In the rows, 128 means zero.
A single turn carries every row of the set below to another of its rows. Some are shown first; where does it send the rows asked next?
goke: [156  91 124 141 104 123 145 136  97 160  98 165 157 108 121  98 150 109
 142 155 150 116 179 136 137 125 113  82 103 132  92  98 105 146 154 103]
fugef: [146  72 124 131 109  98 136 116 109 156 105 162 138 107 103  98 165 127
 118 135 132 130 130 114 127 108  84  95  89  93 134  94  98 178 103 115]
gubin: [ 99  82 140 128 118  99 155 101 152 191 139 174 148 123 115 112 130 156
 124 103 125 114 128  88 124 102 119  84 138 126 132 115 118 139 114 128]
sola: [131  95 138 141  72 135 132 113 147 149  94 163 147 157 111 116 133 129
 151 125 134 135 134 105 181 139 130 136  93 138 125 133 118 116 160 134]
tasa: [122  82 109 169 124 111 129 122 112 162 151 157 150  95 128 120  86 146
 124 108 136 129 137  97 132 121  79 139 107  86 127  90 112 136 132 141]
zudu: [145 108  95 125 157  77 134 135  89 111 129 178 154 138 127 104 134 156
 123 122 141 124 127 135 142 114 137 136 106 177 131 111 131 156 106 120]
dud: [166  68  78 133 155 139 108 145 153 150 132 173 165 150 116  68 136 169
 138 132 112 144 139 129 128 158 128 126  97 141 142 133 127 141 107 125]
zam: [167 102 118 111 132 199 121 130  87 105 142 116 136 118 128 102 145 119
 121 127 137 134 166 142 134 114 142 127 131  94 130 121 142  92 135 125]
Pano: [141  98 120  92 124 171 162 122 149 122 124 146 141 135 133 124 127 105
 113  97 128  97 141 145 116 111 170 111 154 122 135 134 127  72 137 139]
tado: [151  76 103 110 112 161 153 116 130 107 148 116 134 123 159 100  94  91
 127 109 165 121 134 138 139 125 131 152 142 138 136 111 112  90 133 113]
fif: [148  91 119 123 176 128 103 139 112 105 153 188 153 115 135  86 129 152
 127 137 101 148 136 120  98 125 138 107  98 153 112 114 134 149 118 160]
mafud: [116  98 127 145  84 114 129  93 150 145 136 184 151 120 100  87 138 130
 134 113 141 116 114  86 132 169 134 132  74 101 137  96 119 145 128 135]
Fos: [156  98  78 131 100 103 130 140 145 127 145 142 100 124  77 111 133 102
 102 113  99 132 112 156 141  89 149 122 146 118 130 112 125 127 110 103]
Zire: [158 124  75 127 115 120 129 100 127 121 132 141 136 126 106  60 128 128
 126 117 167 117 106 141 124 122 147 136 152 115 129 112 147 140 105  70]
zunor: [153  83 104 107 131 155 159 126 103 119 130 113 142 108 140 101 159  88
 126 129 140 114 153 168 139  98 126  93 153 145 108  97 112 107 123 113]
Kinit: [138  89 127 109 170 114 131 134 126 122 153 177 157 182 147 105 121 169
 100 112 133 111 114 147 131 124 108 156  93 129 146  92 111 140 136 124]
tukav: [149  61 143 130 119 128 149 128 110 143 113 155 134 120 156  94  68 123
 144 144 163 131 160 103 129 117  90 136 115 113 132 118 119 135 159 111]
lenov: [159 104 108 104  90 172 125 121 137 108 109 137 133 140 111  83 167  85
 130 118 135 126 134 150 160 132 157 128 119 128 127 134 111  86 121 133]
vov: [118  76 149 130 125 121 174 118 145 149  91 180 134 119 118 150 108 123
 130 131 119  96 147 114 119 104 125 104 126 139 131 118 123 110 166 148]
bulov: [142 108 141 126 105 112 125 132  98 163 142 190 159 121 111 105 132 162
 125 103 117 126 151 104 129 114 138  95  93  51 121 119 154 139 127 130]
Vubi: [151  82  96 126 144 110 115 151 151 156 163 203 142 153  98 118 137 155
  95 118 105 116 145 157 117 127 133 118  92 153 140 107 102 108 130 118]
suzo: [145 103 165 130 109 183 119 120 106 147 125 161 151 140 116 128 146 156
 124 141 132 135 174  99 120 128 138 102  93  96 122 116 135 132 174 120]
Gub: [134 136 115 125 123 148 105 120 138 130 178 156 140 105 107  97 142 113
 108 114 113 133 102 148  95  98 146 101 155 127  77 100 122 123 121 119]
Mut: [143 105 120 111 151 136 131 121 144 100 149 151 126 137 129  72 113 117
 106 112 109 105 100 162 108 102 131 119 142  57 121  83 142 129 143 126]
goda: [146 103  89 137 133 177 126 127 156 132 141 103 149 143 113  98 132 140
 121 112 112 137  89 131 123 132 126 154 154  86 126 113 137 154 114 116]

gubin -> mafud
zudu -> Kinit
Now find these:
goke -> tukav
Zire -> Mut
tado -> Pano

A single turn carries every row of the set below to another of its rows. Some are shown first; where does it send the rows asked next?
vepif: [142 103 158 148 129 179 187 126 140 151 180  89 146]
mos: [139 112 147 148  77 154 129 144 137 172 140 116 172]
zepi: [132  99 178 141 117 109 145 155 129 103 148  87 155]
Vivuk: [187 108 136 163 122 103 154 156 126 122 152 121 147]
mevaz: [122  88 162 135 129 113 178 148 119 103 144  72 120]
maki: [113 100 105 133 108 152 182 109 127 164 141  92 102]
ruloz: [170  91 127 138 129 114 165 171 111  98 152 102 137]
sogur: [157  97 152 159 141 112 166 134 137 111 167 100 175]
Bak: [145  91 121 141 127 104 168 173 106 103 161  85 142]
nuvil: [140 121 110 143 104 139 128 152 116 170 138 148 130]
lipo: [112  91 116 133 115 161 193 117 127 170 127  99 114]
gem: [115 100 155 130 132 178 183 128 124 156 166  81 150]
per: [159 106 111 162 126  93 179 161 109 130 157  99 118]
lipu: [120 102 151 135 103 175 172 110 144 153 161  72 149]
zusa: [113 104 103 130 131 153 183 134 110 167 141 112 101]
Geror: [103  80 126 140 126 154 191 122 125 159 132  99 104]
Suk: [141 105 158 156  79 150 119 156 135 162 142 122 162]
kome: [151 125 148 162  95 153 134 156 137 164 180 113 167]
rodod: [138 117 100 142  83 133 134 128 129 170 132 129 119]
bivu: [120  99 106 147 143 148 193 115 132 162 157 116 108]
daro: [125 108  99 144  92 135 146 137 124 179 118 133 126]
punil: [136  85 127 140 139 105 163 158 119  96 160  95 160]
Sop: [130 120  96 162 111 123 138 145 125 171 156 142 129]
fesis: [143 117 146 145  79 155 123 127 147 161 154 108 168]
gira: [140 118 160 142 102 165 129 145 132 159 163 117 179]
Kevep: [119 100 107 152  95 126 140 147 121 172 122 136 111]
gudin: [123  86 178 144 109 177 171 130 140 150 153  82 153]
gedev: [132  93 127 160 146 101 193 140 119 123 169  77 146]
bod: [160  86 133 136 139 111 160 155 123  92 153 111 154]
povo: [124  96 161 137 100 180 177 125 139 161 150  80 160]
dar: [143 103 151 143 113  94 131 159 123 106 129 119 132]
Nozo: [136  95 137 136 127  96 164 154 114 109 126 103  99]

Suk -> gudin
lipo -> daro
Now find these:
Sop -> kome
per -> Vivuk
dar -> zepi
ruloz -> bod
gem -> zusa
fesis -> lipu

A single turn carries every row of the set below to another of its rows. Some are shown first; where does it send the rows asked next?
bazo: [154 161 133 116 125 127 119 141 206 163  92 167 141 134 127 103 139 177
 152 130 115 153 102 123 113]
Dev: [135 121  93 135 118 160 130 146 124 132 120 105 154 138 140 131 155  99
 122 179 118 186 139 141 178]
furar: [158 166 134 109 124 139 112 140 200 159 109 171 145 138 111 103 135 176
 160 130 132 155  99 124 115]
larib: [173 155 120 145 109 164 131 114 178 117  96  89 130 110 110 104 143 100
  88 155 121 158 134 121 150]
dibi: [126 137 107 114 120 145 101 158 162 142 106 191 167 149 123 133 115 157
 161 118 121 150  91 142 119]
bagid: [183 159 114 160 123 169 145 119 182 135 105 107 117 129 128 105 136  72
 102 151 122 138 128 119 147]
Dumi: [123 186 119 156 153 149 117 128 117 106 103 126 127 107 143 131 168 121
 113 138 129 162 138 128 136]
Fupak: [141 179 127 163 143 155  96 112 126 118 100 122 114 134 150 149 168 108
 105 135 134 144 127 110 129]
ferim: [139 177 123 158 161 140 112 129 137 115 109 136 138 121 177 131 168  96
 113 127 137 139 127 120 144]
Safu: [138 141 114 103 112 139  99 152 158 143 117 190 176 151 116 120 129 161
 164 123 125 160 111 149 113]
sedat: [136 128  95 146 119 163 115 130 111 135 125 113 134 168 148 151 156  82
 127 164 116 169 127 132 162]
redaf: [140 169 117 154 154 152 119 123 122 111  93 119 124 121 155 137 185 118
 109 143 148 159 132 113 142]
figig: [154 156 122 121 124 141 105 141 205 153  95 173 140 136 116 111 119 168
 156 119 127 143  81 121 119]
fim: [170 165 138 135 105 171 139 116 166 125 120  93 138 137 125 103 150  81
  85 146 123 147 123 119 160]
Zegiz: [150 137 129  96 104 165 141 155 187 160 124 171 163 157  92 118 108 153
 148 146 118 159 102 138 121]
bobe: [150 117  82 141 116 165 129 133 115 120 105 110 147 151 138 134 164  87
 119 164 129 175 140 139 161]
konoz: [133 137 102 105 116 143  98 152 166 144 112 193 172 151 121 130 121 151
 157 118 109 160 107 149 109]
lipad: [130 134 110 110 110 131 106 156 156 144  99 189 175 149 128 124 130 158
 153 121 105 157 118 152 105]
biba: [174 145 126 143 106 167 124 104 173 127 109  88 125 148 126 130 146  83
  90 154 119 149 115 108 154]
nobez: [156 161 122 115 130 140 101 141 208 164 100 174 141 134 122 113 132 173
 155 127 122 154  97 122 113]
kular: [146 137  94 145 108 167 114 140 107 140 125 117 143 159 140 114 162  80
 130 161 122 168 143 146 166]
Fivo: [148 114  95 149 123 171 120 155 125 143 114 127 158 149 154 142 143  77
 112 172 129 154 146 136 163]
bavod: [141 186 138 157 143 161 100 134 119 132 105 124 127 125 153 124 178 118
 103 143 148 144 141 115 142]
zafar: [146 127 115 107 109 165 133 159 195 163 111 169 154 157 102 126  98 150
 150 144 116 152  83 131 132]
Bes: [144 134 125 102 105 159 157 159 191 166 111 167 156 156 102 120 108 151
 140 149  97 157 105 138 119]
Nuro: [170 154 119 141 119 170 156 109 165 110  98  93 125 129 118 117 154  88
  88 150 128 156 123 115 149]
Mazad: [146 138 122  97 113 168 140 155 201 167 119 172 157 155 102 128 104 149
 141 145 107 159  95 132 123]

larib -> Dumi
Zegiz -> furar
Now find these:
Nuro -> redaf
biba -> Fupak
konoz -> Mazad
dibi -> zafar
Fivo -> bagid
Bes -> bazo
kular -> fim

A single turn carries every row of the set below to another of its rows. Some are shown first; where does it send the rows asked next?
belo: [110 120 109 129 135 134  96 146  97 107 173 124 126 151 161]
Fem: [138 135 113 139 124 156 177 138 109 150 122 136 140 136 115]
Gida: [107 129 118 120  70 124 134 149 128 126 114 171 143 123 103]
Zokor: [110 124 117 129 103 110 153 139 170  90 133 125 132 113  90]
zaden: [105 102 108  87 112 144 120 153 151  95 152 152 149 110 142]
mik: [ 89 142 144 141 102 160 105 150 101 118 133 124 137 118 155]
loza: [ 94 136 110 143 153 125 136 123 160 150 155 154 156  97 131]
Git: [137 133 111 119 140 129  90 163 128 150 109 133 127 115 170]
kato: [115 152 142 105 132 130 108 151 143 105 150  86 135  90 129]
kisi: [137 152  97 132 115 118 146  92 147 127 104 128 148 105 119]
Fepi: [146 129 126 141 115 150 133 170 121 140 150 142 160 168 109]
nuv: [144 153 121 169 116 103 135 151 130  90 111 134 125 147 139]
Fabet: [141 135  99 130 138 133  94 152 109 148 120 174 141 131 155]
defov: [136 142 111 171 161 112  99 138 127 122 149 109 115 125 148]
lesol: [136 134 125 144 141 126 136 133 159  86 183 166 124 137 124]
rur: [110 103 100 107 130 158 116 140 110 151 162 160 153 119 116]
mepu: [168 132  98 117 120 121 144 105 159  94 134 135 137 146 136]
parud: [114 150  95 119 122 122  91 142 151 164 130 128  91 134 145]
foduz: [105 158 113 149 131 115 127 112 140 118 176 151 136 121  83]
Sek: [119 138 128 144  75 175 140 141 122 136 163 133 142 126 133]
zota: [130 138 125 158 104  97  95 145 137 168 127 121 135 143 117]
Padu: [104 116 115 135 145  99 114 120 163 146 157 162 120 119 155]
sor: [156 139 122 124 116 110 142 150 129  77 118 118 120 157 124]
Bur: [ 95 135 132 139 148 117 110 121 124 108 162 122 124 152 174]
zule: [118 129 125  96 143 157 125 146 154 134  88 116 132 133 115]
Vamus: [152 110 143 117 135 143 132 110  95 130 121 112 126 151 117]
fab: [154 161  95 129 136 135 141 129 157 132  97 137 139 111 104]
keto: [ 72 144 118 152 111 137 118 127 145 128 174 151 150 141 116]
Bakom: [ 94 132 121  93 133 159 101 136 145 107 166 166 150 126 141]
Pob: [106 131 121  97 129  99  98 139 139 112 103 133  91 126 145]
Suv: [121 131 122 145 166 115 157 142 138 126 175 153 108 129 124]
Rolu: [103 125 123  70 142 127 132 144 130 114 146  97 141 127 122]
Vila: [143 158 114 149 117 125 120 132 110 167 124 131 100 113 101]
sagig: [168 119 122 122 120 110 127 155 177 133 118 150 148 126 116]
rigi: [146 125 125 101 119 142 124 113 117  68 131 152 154 133 130]
darur: [133 127 139  99 136 123 110 120  98 117 169  95 142 110 133]
Vabe: [141 148 156 139 108 152  96 129 130 127 115 107 122 101 105]
fop: [106 131 119 135  98  93  96 126 149  83 144 111 123 110 139]
Bani: [127 177  94 135 134 134 118 134 108 142 131 127  93 144 106]
vulef: [104 130 147 117 100 103 118 116 158  85 159 142 113 110 128]
zem: [113 132 124 114  66 143 112 136 106 130 128 137 162 119 109]
Bib: [139 135 119 125 121 170 169 151 120 145 135 151 121 101 135]

parud -> Sek
sagig -> zota
Now find these:
Rolu -> kato
Suv -> loza
keto -> lesol
Zokor -> defov
fop -> belo
Gida -> nuv
fab -> Vila
vulef -> Bur
zem -> sor
Pob -> mik
kisi -> Bani
Vabe -> Vamus

